Named moves, each a turn or a mirror, and the order they were made in; the first pair answered:
H:
-23.1  8.0  5.6  -2.3  -25.1  19.2  41.1  11.2  -17.1  -66.4  -18.8  -46.2  -31.1  -1.5  -41.3  46.2  -25.3  38.5  21.9  2.1  35.5  -15.2  26.3  -11.8  22.8  44.1  35.0  -2.9  -43.4  1.6  -12.3  -30.5  -32.0  -21.7  39.6  -60.6  -18.1  11.2  -14.4  14.3  -8.9  37.5  -19.6  -24.8  -21.3  21.6 -> -7.4  20.3  -1.1  0.9  -24.6  12.8  44.7  0.8  -13.8  -49.2  -23.8  -42.3  -33.0  -16.4  -52.4  44.7  -12.2  42.5  18.5  8.5  26.8  -16.7  17.7  -5.8  26.5  41.4  31.8  14.7  -54.8  3.7  -10.6  -32.2  -24.7  -31.7  26.0  -58.7  -3.2  22.3  -16.7  11.5  1.2  35.6  -29.2  -33.4  -23.7  9.6
4.1  -23.6  18.9  -20.9  18.4  18.2  -48.3  -5.0  24.2  -3.0  17.9  9.6  -2.2  5.2  10.9  -4.3  16.1  -23.4  4.0  -10.3  2.9  -0.5  0.0  15.7  -3.9  -6.5  -25.0  -6.7  9.5  -1.0  6.5  37.5  10.0  -3.8  -3.6  20.6  -10.3  -3.3  -17.5  -25.6  -7.2  -8.9  0.4  19.0  14.9  9.4 -> 14.5  -11.8  11.7  -13.5  21.1  10.2  -43.8  -7.5  24.6  15.1  13.5  14.1  -3.5  -13.4  2.0  -11.6  28.7  -19.6  3.8  -0.8  -4.9  3.9  -9.9  26.2  -1.2  -11.3  -28.0  13.3  -3.7  4.0  7.3  33.4  11.8  -13.8  -17.9  14.5  1.2  9.9  -17.1  -23.7  1.1  -1.2  -15.5  8.0  12.3  -6.4
35.9  15.3  16.2  28.2  7.9  -41.2  0.7  -32.8  17.3  25.3  16.0  11.3  -31.3  -1.2  -15.4  8.3  -15.0  9.1  5.4  9.8  0.9  5.9  -37.0  17.2  13.8  4.4  -10.3  -4.4  27.6  13.3  15.2  6.8  -26.0  -18.3  8.6  11.1  10.6  -57.0  17.3  -5.3  7.3  -23.6  -23.6  -10.8  20.7  8.0 -> 26.3  1.0  25.4  29.3  1.8  -35.3  -6.8  -24.9  13.8  9.0  21.2  9.3  -30.4  12.1  -4.7  8.9  -21.2  6.1  3.1  3.9  7.7  3.8  -31.0  15.6  15.5  13.0  -4.1  -20.7  41.9  13.8  15.6  6.3  -32.7  -10.3  20.5  12.6  -3.7  -71.0  17.6  -7.0  -0.1  -27.8  -15.6  -4.5  23.4  15.2
12.8  5.2  -12.8  4.8  20.8  -6.5  -5.8  -20.9  -5.1  22.9  -5.8  18.2  -6.3  -1.8  8.2  -9.4  16.3  -0.6  -9.3  7.9  -18.4  24.8  14.0  20.9  -19.7  -42.0  1.2  -6.5  -19.1  -14.3  9.6  8.2  -8.3  -6.8  -4.3  10.4  -1.1  -7.5  -1.2  -47.2  21.9  -7.7  -11.9  -2.7  17.2  0.7 -> 0.1  -7.0  -0.4  -1.3  14.3  5.1  -15.4  -11.9  -7.5  -1.5  -4.5  12.2  -3.0  17.7  26.2  -6.1  1.0  -9.0  -4.4  3.0  -6.0  25.6  24.4  12.1  -22.8  -30.3  6.3  -29.7  3.1  -15.4  6.8  14.2  -11.1  8.3  13.3  10.4  -17.3  -20.5  -0.2  -41.3  12.3  -9.5  7.3  8.3  10.4  18.7
K:
-16.6  -7.2  -5.3  -6.0  0.2  10.1  -31.0  -9.2  16.5  -3.9  29.1  -2.9  19.9  45.2  36.9  4.0  5.4  18.5  1.1  -10.8  11.5  27.9  16.5  -7.1  -30.2  -2.3  26.3  -82.9  7.3  -4.0  34.3  25.8  -34.7  22.6  -3.7  10.2  -19.9  -57.2  34.7  3.0  25.4  -20.6  24.6  24.4  4.5  24.7 -> -21.0  -8.4  -2.3  -8.1  -1.7  10.7  -29.5  -9.0  15.8  -7.6  27.3  -4.1  18.6  43.9  38.9  4.4  3.7  15.6  3.2  -12.4  9.7  24.4  17.5  -6.9  -32.8  0.4  24.0  -77.9  5.5  -0.7  32.8  24.2  -30.0  18.8  -4.7  9.6  -18.0  -60.1  38.4  2.5  27.9  -22.1  23.8  25.7  3.4  24.1
-10.5  5.8  3.7  8.6  -17.3  21.2  27.7  25.4  4.9  -41.0  4.5  -25.2  19.2  9.0  -27.4  24.3  -1.9  -23.4  24.2  -10.3  23.7  -30.1  -0.8  -10.0  7.6  23.6  4.5  19.9  5.1  20.7  -12.6  24.1  22.8  11.3  12.8  -13.6  -1.1  24.3  -15.2  44.3  -7.9  5.7  -6.4  11.1  -19.6  -2.6 -> -6.7  24.8  -18.8  18.5  -9.6  5.2  53.4  17.9  15.0  -16.9  11.2  -32.4  7.0  13.7  -47.2  29.0  -2.8  -4.2  17.3  -5.9  -5.0  0.9  -6.3  -17.4  3.4  -0.4  19.3  20.4  -22.8  20.8  1.2  10.3  10.3  11.5  -21.6  -18.8  16.8  17.7  -4.1  19.8  6.0  11.3  -30.3  6.8  -0.9  -12.2
-20.3  6.7  17.6  -12.8  -14.3  3.2  0.4  38.2  10.5  -30.5  2.4  -1.9  11.6  23.3  8.6  9.0  -7.1  -7.0  -5.7  8.6  -0.3  11.6  5.1  -15.0  -7.8  -13.7  3.5  -22.6  -12.3  6.6  11.0  -1.5  17.6  4.6  19.5  1.0  -32.1  0.9  -37.4  -22.7  12.0  12.4  1.0  5.5  8.9  9.9 -> -20.3  13.9  10.4  -7.3  -9.4  -0.9  4.0  33.9  12.5  -22.3  7.3  -6.8  5.6  25.3  0.3  10.6  -9.6  -1.2  -8.2  11.3  -11.0  19.8  2.9  -15.7  -11.0  -19.7  9.1  -17.1  -17.9  7.8  14.5  -7.9  12.3  3.8  10.6  2.5  -23.1  -1.4  -38.4  -28.3  19.2  10.5  -6.6  0.9  16.7  2.3
J:
-15.3  5.9  9.4  3.7  -0.4  5.3  30.0  28.5  2.7  -30.7  10.0  -14.1  9.8  6.5  -23.7  8.1  -29.3  7.0  22.2  2.0  -5.0  -18.5  12.9  -15.2  11.0  -2.0  0.6  10.7  -8.3  18.0  -24.2  2.0  5.7  10.0  10.1  -12.2  5.4  10.0  -5.8  17.5  -10.7  12.7  -19.2  4.6  -12.8  -1.0 -> 10.8  17.3  -3.3  7.6  -3.9  -13.0  25.5  8.1  22.1  3.0  2.0  0.4  3.0  -20.5  -25.8  -1.7  1.7  29.8  14.2  15.0  -7.7  -16.6  -13.8  3.8  19.9  20.6  -6.7  21.3  -21.8  -1.3  1.6  -8.4  4.9  0.2  -29.8  3.7  9.5  11.7  -0.8  32.5  1.5  -2.3  -10.9  -7.1  -3.6  -20.5
26.2  -9.1  33.4  1.0  -1.8  16.8  2.8  21.8  29.8  -7.8  3.7  17.4  -6.4  6.6  -6.1  -16.1  -13.5  4.7  10.9  12.1  -18.8  -25.9  -12.5  11.4  18.9  38.8  -5.3  4.0  20.8  20.5  0.5  3.5  10.0  -9.8  33.9  -20.3  -8.8  3.9  8.1  62.6  -16.2  27.3  30.0  1.7  -45.8  23.1 -> 35.2  -4.4  29.5  -3.3  -2.7  11.3  -2.3  10.0  33.5  2.8  3.6  23.8  -9.3  -2.8  -6.3  -19.6  -4.7  8.9  10.9  15.4  -16.9  -25.8  -18.7  18.3  23.3  43.0  -7.9  7.6  19.6  13.8  4.2  -0.6  9.7  -12.1  21.8  -13.6  -9.5  5.1  7.9  65.2  -18.7  20.8  30.0  -2.8  -45.4  16.0
-6.6  -14.9  8.4  -1.4  -11.7  -5.4  -20.8  -29.1  -12.3  12.5  -12.4  21.0  -4.4  10.4  43.7  7.9  -4.1  -5.5  2.1  -8.9  26.3  -18.2  9.4  0.6  12.2  31.4  6.1  -13.9  30.9  -4.3  11.0  9.1  -16.0  -19.7  41.7  -2.3  -13.1  -6.6  -0.1  11.9  -14.1  -24.6  25.5  -12.0  -4.1  11.1 -> -8.8  -7.3  4.7  -2.7  -17.6  -5.3  -9.4  -28.6  -2.4  5.8  -8.6  11.4  -5.8  16.8  39.4  10.9  -10.8  1.6  3.7  -13.4  25.9  -20.5  3.9  -7.1  13.9  39.3  14.8  -17.2  27.4  -3.5  12.4  2.8  -20.7  -14.2  33.1  -4.2  -13.8  -14.3  7.1  18.6  -15.5  -27.7  25.9  -7.5  0.9  6.5
Pairs:
Each pair is 2 to 4 moves apart.
5.1  -7.8  -19.2  -22.3  18.9  -31.5  -13.3  5.2  -6.3  -15.4  -24.4  -8.5  25.4  1.1  -9.6  -25.3  35.4  10.7  -15.3  -11.9  -23.0  -19.5  4.8  50.5  5.0  19.8  -28.6  43.4  34.8  -5.5  17.2  -9.6  18.1  -22.9  -14.2  15.2  -0.3  17.7  -13.5  -5.8  4.9  -9.1  13.2  14.0  -1.8  -24.0 -> -15.2  -8.4  -23.4  -15.3  18.4  -32.8  -4.9  15.9  -4.1  -33.2  -8.7  -27.5  17.0  47.7  -9.2  -18.0  10.9  17.7  -22.7  -18.0  -33.5  9.4  20.5  27.9  -11.9  7.2  -8.6  8.9  45.0  -10.8  22.7  -15.2  -1.3  5.1  -18.7  11.9  -9.9  -9.1  0.8  -25.0  1.8  -16.0  11.0  32.0  18.0  -7.9 -> H K H
11.7  6.4  29.0  6.9  -20.0  28.1  6.8  24.5  -16.6  -59.6  -0.2  -9.3  -4.7  28.5  -26.6  -3.6  7.5  -3.0  10.6  -40.5  -5.3  -18.4  -7.0  -24.2  26.7  20.5  19.5  8.3  7.3  15.8  -29.6  4.1  -13.6  4.1  12.7  -38.3  26.1  2.7  -21.2  49.5  -7.4  4.5  18.5  7.4  -17.2  0.0 -> 22.1  29.0  2.4  17.3  -7.7  5.1  24.0  13.8  -13.6  -25.0  2.8  -5.7  -17.7  32.8  -38.6  -4.7  14.5  14.6  -1.8  -29.0  -45.0  35.8  -5.4  -22.5  6.5  -15.0  33.5  4.8  -23.4  5.7  -18.3  -12.8  -34.5  2.5  -30.1  -31.1  47.0  -9.2  -4.2  3.8  14.9  2.2  -9.9  10.8  15.6  -9.4 -> H J H K
4.2  2.3  -16.9  -12.5  -49.8  -13.8  -16.9  20.5  1.1  -7.7  -21.4  -3.1  -0.6  -18.9  -5.5  -4.0  28.3  10.6  -21.2  -24.1  5.8  -32.1  -14.2  -3.7  23.6  24.5  -12.7  7.8  18.4  30.0  -10.4  -6.2  -7.9  -4.2  24.2  -12.2  -11.6  1.6  -11.8  17.7  -14.0  32.3  -5.2  -8.7  -31.5  14.8 -> -6.8  6.8  -32.3  -6.2  -32.1  -24.1  -11.7  27.9  -8.5  -0.8  -8.1  -12.3  -7.6  4.3  -2.5  -1.9  16.4  16.5  -34.4  -19.3  -30.5  27.0  6.2  -12.6  -6.6  -30.4  -2.5  -18.5  6.0  19.1  -6.0  -13.3  -32.3  6.9  3.3  -13.3  -1.3  -19.8  3.2  -43.8  1.7  33.1  -27.8  8.0  -4.8  22.6 -> K J H K
2.5  -3.6  4.5  5.9  24.2  -13.9  -30.5  -4.9  10.3  0.8  8.4  21.5  -10.3  -3.4  18.2  -26.0  18.0  -3.4  -14.0  -0.8  -0.9  24.4  -36.8  29.2  -18.8  10.5  -19.7  -3.6  10.6  -24.0  15.2  10.0  13.0  -25.6  -13.7  21.7  10.7  -5.8  -7.4  -1.6  2.9  -11.7  9.8  -1.0  -7.5  -31.0 -> 3.7  -7.5  7.7  7.5  20.6  -12.3  -24.7  3.3  4.3  -2.6  6.5  15.5  -4.2  -17.0  11.1  -20.0  17.0  -21.1  0.6  -1.9  8.5  3.6  -29.4  31.1  -10.0  10.3  -25.3  11.1  11.7  -5.0  0.8  16.6  23.9  -35.3  6.4  10.2  12.8  10.8  -15.8  15.3  -4.3  0.2  10.2  -9.8  -28.8  -32.8 -> H J H K
1.1  4.7  5.8  3.2  5.7  9.5  -11.3  15.2  36.5  -7.4  16.3  3.2  12.1  26.7  -7.0  -19.8  7.6  1.9  -0.7  3.4  0.2  34.6  -3.6  6.0  -25.5  -5.1  -1.8  15.9  8.0  -16.9  -4.1  21.4  -12.5  19.5  -36.6  18.4  -16.4  -12.1  -9.2  -43.9  11.2  -6.9  -18.5  24.8  10.5  15.5 -> 8.8  -7.6  21.2  -1.5  -2.5  17.6  -29.3  13.8  28.3  -11.7  -0.1  13.9  18.4  1.0  3.9  -25.5  17.7  -15.3  9.3  3.4  20.5  5.1  -7.8  17.7  -11.4  15.3  -17.8  26.8  16.0  -10.7  -9.3  32.1  9.6  4.4  -15.7  24.8  -18.5  8.4  -23.7  -23.7  3.0  -6.5  -7.1  20.5  -6.9  13.1 -> K H K H
